Where one turn sends some rows of the set: a few examples, then the rows asked
z_750: [ 0.20  2.34  2.19 -0.79  0.70  0.10 -0.70 -0.13  2.42  0.20  1.23 -1.45
  0.00  0.66 -0.80  0.24  2.20 -1.50  1.88 -0.38  0.18  1.37  0.41]
z_608: [ 2.28  1.63  2.14 -0.19 -0.70  0.43 -0.39 -0.87  1.02 -0.12  0.40 -0.78
 -1.16  0.28 -0.75  0.69  3.23  0.08  0.34 -0.54  0.16  1.24  0.39]
z_364: [ 1.24  1.87  2.37  1.91  1.44  0.34 -0.56  0.13  1.63 -0.66  1.57 -1.32
 -1.26 -0.07 -1.40 -0.65  2.80  0.03  1.27  0.13 -1.20  0.91  0.02]
z_967: [-0.57  1.45  1.83  0.82 -1.46  0.14  0.54  0.41  2.93 -0.38 -1.71  1.58
 -1.98  0.65 -0.48  1.21  0.30  0.58  0.19 -1.16  0.48  1.31  2.26]
z_116: [ 1.50  0.18 -0.95  1.51 -1.96 -0.14  0.29  0.90  1.78 -0.85  0.23  0.96
 -0.78  0.93 -1.61 -1.90  0.12  0.20  1.72 -1.00 -0.85  2.39  2.31]
z_239: [ 0.37  1.11 -1.17 -0.93  0.19  0.72  0.06  1.77  1.92 -0.55  0.43  0.94
 -1.31  0.27 -0.45  1.86 -0.69  0.29 -1.24 -0.30 -2.21  0.83  1.25]
z_580: [ 1.57  0.95 -1.50  1.40  1.81 -0.27 -1.19  0.73  3.61 -0.25  1.64  0.80
 -0.62  0.03  0.33 -1.53  0.85 -0.14 -0.24 -1.07 -0.26  2.95  1.31]
z_532: [-0.36  0.43 -2.21 -0.72  0.83 -0.08 -1.78  2.15  1.40 -0.73  0.27  0.54
 -0.61 -0.69  0.19 -0.15  0.85  1.08  0.83  0.69 -0.80  1.22  0.50]
z_229: [ 0.32  1.81 -0.57  0.96 -0.64  1.03  0.00 -0.01  2.26 -0.20 -0.96 -0.58
 -1.42  0.69 -0.39 -2.09  0.22 -0.55 -2.12 -1.16 -1.36  1.00  1.50]
z_963: [-0.02  0.50  0.03  1.95  0.53  0.35 -0.49 -0.28  3.05 -1.98 -1.23  0.59
 -0.19  1.14  0.64 -1.63 -0.02 -0.71 -0.12 -1.19 -2.31  1.04  1.35]
z_858: [-1.92  0.93  1.45  1.40 -1.20 -0.93 -0.35  1.06  2.30 -0.55 -1.87  1.02
 -1.12 -0.16 -0.93 -0.42  0.71  0.29  1.60 -0.22  0.47  1.61  2.25]
z_737: [ 0.73  1.78 -0.11  1.43  1.02 -0.82  1.41 -1.85  2.15  0.67  1.28 -2.04
  0.00  0.18 -0.63  0.34 -0.25  1.19 -0.15  0.28 -0.27  0.03  0.35]
z_489: [ 1.77  1.55 -2.11 -0.23 -0.06 -0.09 -0.07 -0.38  2.58  0.43  0.45  0.83
 -1.05  0.75 -0.20 -0.27  1.27 -0.39 -1.59 -1.82 -1.14  2.46  1.85]
z_316: [ 0.44 -0.06  1.63  1.59  1.14  0.74  0.32 -1.97  2.11 -0.08  0.98  0.10
 -1.01 -0.63 -0.76  0.36 -0.50  0.58  1.37 -1.40  1.71  0.00  1.29]
z_632: [ 0.98  1.85  1.16  0.64  0.02 -0.14  0.46 -0.35  0.83 -0.83  0.78 -1.11
 -1.07  0.64 -2.71  0.36  2.87 -0.75  1.97 -0.15 -1.97  1.15  0.69]
z_474: [ 1.32  0.83  1.18  0.95 -1.62  0.19  0.10  1.04  3.54  0.85  1.38  0.80
 -0.09  1.45 -0.02 -1.48 -0.55  0.41  0.72 -1.60 -0.58  1.64  2.52]
z_814: [ 0.45  0.82 -1.80  1.54  0.26 -0.02 -1.18  0.85  1.90 -0.17  0.45  0.27
 -1.07  0.10 -0.55 -3.31  1.60  0.60  1.73 -0.54 -0.13  1.96  1.20]
z_697: [ 0.58  0.56  0.59  1.30  1.03  0.39  1.26 -2.58  1.05  0.06  0.10 -0.01
 -1.08 -0.08 -0.30  0.18 -0.04  0.98  1.67 -1.26  0.42 -0.76  0.42]
z_99: [ 0.47  0.20  0.46 -0.64 -1.68  0.28 -0.99  2.62  1.84  0.59  0.99  1.01
 -0.79 -0.18 -0.65  0.08 -0.11  2.05  0.22  0.30 -0.32  0.75  2.12]
z_649: [ 0.19 -0.67  0.68  0.84  0.24  0.05 -0.11 -2.33  2.01 -0.43  0.71  0.22
 -0.59 -0.41 -1.83  1.18  0.17  0.33  1.42 -1.23  1.66  1.07  2.36]
z_763: [ 0.70  1.21  1.51 -0.12  0.44 -0.18 -0.90 -0.79  1.57 -2.12 -0.40 -0.69
  0.14  0.44 -0.73  0.77  2.22 -1.76  2.08 -0.14  0.07  1.95  0.12]
z_221: [-0.84  0.06  1.00  0.69  1.01  0.79 -1.26  2.01  2.56 -1.45  0.04  1.36
 -0.79  0.07  0.28  0.09 -0.41  1.34  0.36  0.25 -2.07 -0.33  1.33]
z_846: [ 0.22 -0.35  0.76 -0.56 -0.07 -0.13 -1.23  1.67  2.38 -0.27  0.79  2.30
 -0.32  0.30  0.42  1.04  0.49  2.02  1.01 -0.35 -1.52  0.30  2.11]
z_867: [-0.80  0.09  0.11  0.78  0.07 -0.21 -0.62 -1.92  2.17  0.23  0.75 -1.47
 -0.29 -0.58 -2.37  0.02  0.79  0.63  0.91 -0.29  1.82  1.08  2.46]
z_248: [ 2.74  1.06  2.26  1.38  1.07 -0.25 -0.39 -0.64  1.80 -1.31  1.49  0.04
 -0.69  0.16 -0.69  1.31  2.73 -0.14  0.75 -0.32 -0.92  1.84  0.33]
z_683: [ 0.08  1.05 -1.20  0.86  1.06 -1.70  0.59 -2.28  2.33 -0.03  1.06 -1.84
  0.70  0.16 -1.25  0.85  0.90  0.91  0.52  0.47 -0.31  0.96  1.08]
z_538: [-1.84  0.58  0.57  1.65  0.10 -2.15 -0.88  1.59  2.77  0.35  0.06  0.68
  0.06 -0.70 -0.24 -0.21  1.11  0.05  2.23 -0.03  0.05  2.44  1.80]
z_995: [-0.94  1.04 -0.29 -0.40 -0.05  1.33 -0.38  1.67  1.42 -0.81 -0.85  0.49
 -1.68  0.26 -0.48  0.12 -0.01  0.92 -0.52  0.00 -2.42 -0.73  1.25]
z_121: [ 1.34  1.03  0.18  1.94  0.95 -0.43  1.97 -2.19  1.49 -0.58  0.45 -0.67
 -0.44  0.07 -0.56  0.81 -0.90  0.72  0.60 -0.35 -0.45 -0.13  0.17]
z_159: [ 0.08  1.49 -1.66  1.97 -1.07 -1.05  0.83  1.67  1.53  1.25  1.40 -1.05
 -1.53 -0.24 -0.72  0.86  0.93  0.24 -0.18 -0.42 -1.17  2.34  0.35]
z_572: [ 0.02  1.41 -1.83  2.92  0.14  0.08  0.59  1.11  1.50 -0.70  0.03 -0.92
 -2.43 -0.01  0.07  0.59  1.10  0.60 -0.17 -0.64 -1.53  1.50 -0.76]
z_220: [-0.45  0.98 -0.66  1.29 -0.41 -2.35 -0.01  1.66  2.49  1.71  1.80  0.07
 -0.12 -0.46 -0.24  0.87  1.29  0.14  1.14 -0.50 -0.67  2.92  1.31]
z_167: [-0.38  0.30 -0.35  1.64  0.92 -1.18 -0.24 -1.63  2.87 -0.68  1.24 -1.92
  0.48 -0.48 -2.08  0.36  0.18  0.46  0.40  0.60  0.86  1.55  1.85]
z_840: [ 0.36 -0.17 -0.96  0.28 -0.91 -0.02 -1.17  2.82  1.13 -1.36  0.26  0.71
 -0.79 -0.79 -1.10 -0.11 -0.48  1.16  0.41  1.10 -0.43  1.65  1.31]
z_620: [ 0.02  0.59  0.52  0.36  0.00 -0.05 -0.64 -0.32  3.51  0.29  0.07  1.22
  0.36  1.80  1.42 -1.41  1.09  0.31  1.36 -2.00 -1.79  0.71  2.02]
z_283: [ 1.24  2.18  2.10  0.60  0.22 -0.15  0.49  0.37  2.35 -0.68  1.85 -1.20
 -0.32  0.69 -2.36  1.08  0.97 -1.91  1.25 -0.17 -1.00  2.05  0.94]
z_524: [ 1.60  1.51  2.72  0.90 -0.49  0.75 -0.72 -0.13  1.47 -1.66 -0.14 -1.34
 -0.74 -0.13 -1.05  0.01  1.42 -1.14  0.23  0.15  0.93  1.73 -0.01]
z_320: [ 0.00  1.84  1.27  1.05  0.35  0.78  0.23  0.10  3.75 -0.15 -0.52  1.44
 -2.26  0.98  1.29  1.83  0.84  1.04 -0.40 -1.78  0.13  1.05  0.97]
z_935: [-0.21  1.54 -0.62  2.25  1.33  0.74 -0.04  0.27  2.80 -0.95 -0.42  0.41
 -2.41  0.58  1.52  1.15  1.54  1.10  0.12 -1.38 -0.91  0.87 -0.55]
z_546: [ 0.12  1.33 -1.21 -0.92  1.41  0.45 -1.24  2.39  2.69  0.18  1.55  0.35
 -0.68 -0.37  0.67  0.80 -0.16  0.63 -0.88  0.12 -0.86  1.14  0.54]

z_608 turns into z_632
z_620 turns into z_489
z_649 turns into z_121
Now these:
z_538 turns into z_320
z_221 turns into z_546

Where one turn sends some rows of the set: a few examples, then the rows asked
z_503: [ 0.41 -0.67 -0.76 -2.73 -0.91 -0.27  0.69  0.62  0.14 -0.03 -1.31  0.77]
z_6: [ 0.75 -0.02 -0.24 -0.89  0.00 -2.11 -1.60  0.91  0.99  0.55 -1.89  0.86]
z_953: [ 1.26 -0.03 -0.61  1.97  0.65  0.09 -1.10  0.02  0.87  0.19  1.11  0.56]
z_388: [ 1.68 -0.18 -0.43  1.99  1.70  0.87 -0.20 -1.57  0.10  0.37 -0.82  0.25]
z_730: [ 1.87 -1.14  0.31  1.01  1.19  0.30  0.65 -1.76  1.23 -0.20 -1.72  0.21]
z_315: [ 1.65 -0.03 -0.52 -1.72  0.40  0.12 -0.51 -0.29 -2.21 -0.40 -1.61 -0.51]
z_926: [-0.11 -0.85 -1.37 -1.90 -0.97 -1.02  1.05  0.00 -0.34  0.26 -1.58  0.37]
z_304: [ 1.81  1.34 -0.32 -2.13  0.72 -0.78  0.58  1.25 -0.34  0.19 -1.40  0.26]
z_383: [ 0.49  0.59 -1.27 -0.67 -0.28 -1.87  0.14  0.93 -1.76  0.20 -0.44 -0.51]
z_841: [-0.65  0.50  1.50  0.60  1.25  1.91  0.25  0.35  0.32 -0.10  0.06  1.24]
z_392: [-0.01 -0.10  1.13 -1.56  0.45  1.04 -1.27  1.54 -1.16 -0.29 -1.45  0.88]
z_856: [ 0.10 -0.19  0.13  1.62  1.49  0.04  0.20 -2.22  0.50  0.54 -1.78  0.60]
z_381: [ 0.91 -1.61  0.21  1.22 -0.44  0.20 -0.98 -0.07  0.76 -0.74  1.13  0.07]
z_691: [-0.19 -0.98 -0.76 -2.29 -0.76  0.31  1.03  0.06 -1.06 -0.06 -1.64  0.42]
z_216: [1.16 0.82 0.51 1.36 1.82 1.70 0.42 0.56 0.53 0.27 0.28 0.94]
z_418: [ 0.13  0.02  1.13  1.19  1.06  0.90  1.95  0.93  0.72 -0.08  0.09  0.61]
z_602: [ 0.42 -0.39  0.12  0.77  0.10 -0.44 -1.94 -0.48  1.74 -0.01  0.59  1.03]
z_84: [-0.85 -0.18 -0.21  0.36  0.74 -1.03  0.27 -0.08 -1.71  0.73 -2.91  0.17]

z_381 turns into z_418
z_841 turns into z_856
Now these:
z_304 turns into z_315
z_84 turns into z_6
z_216 turns into z_388
z_503 turns into z_691

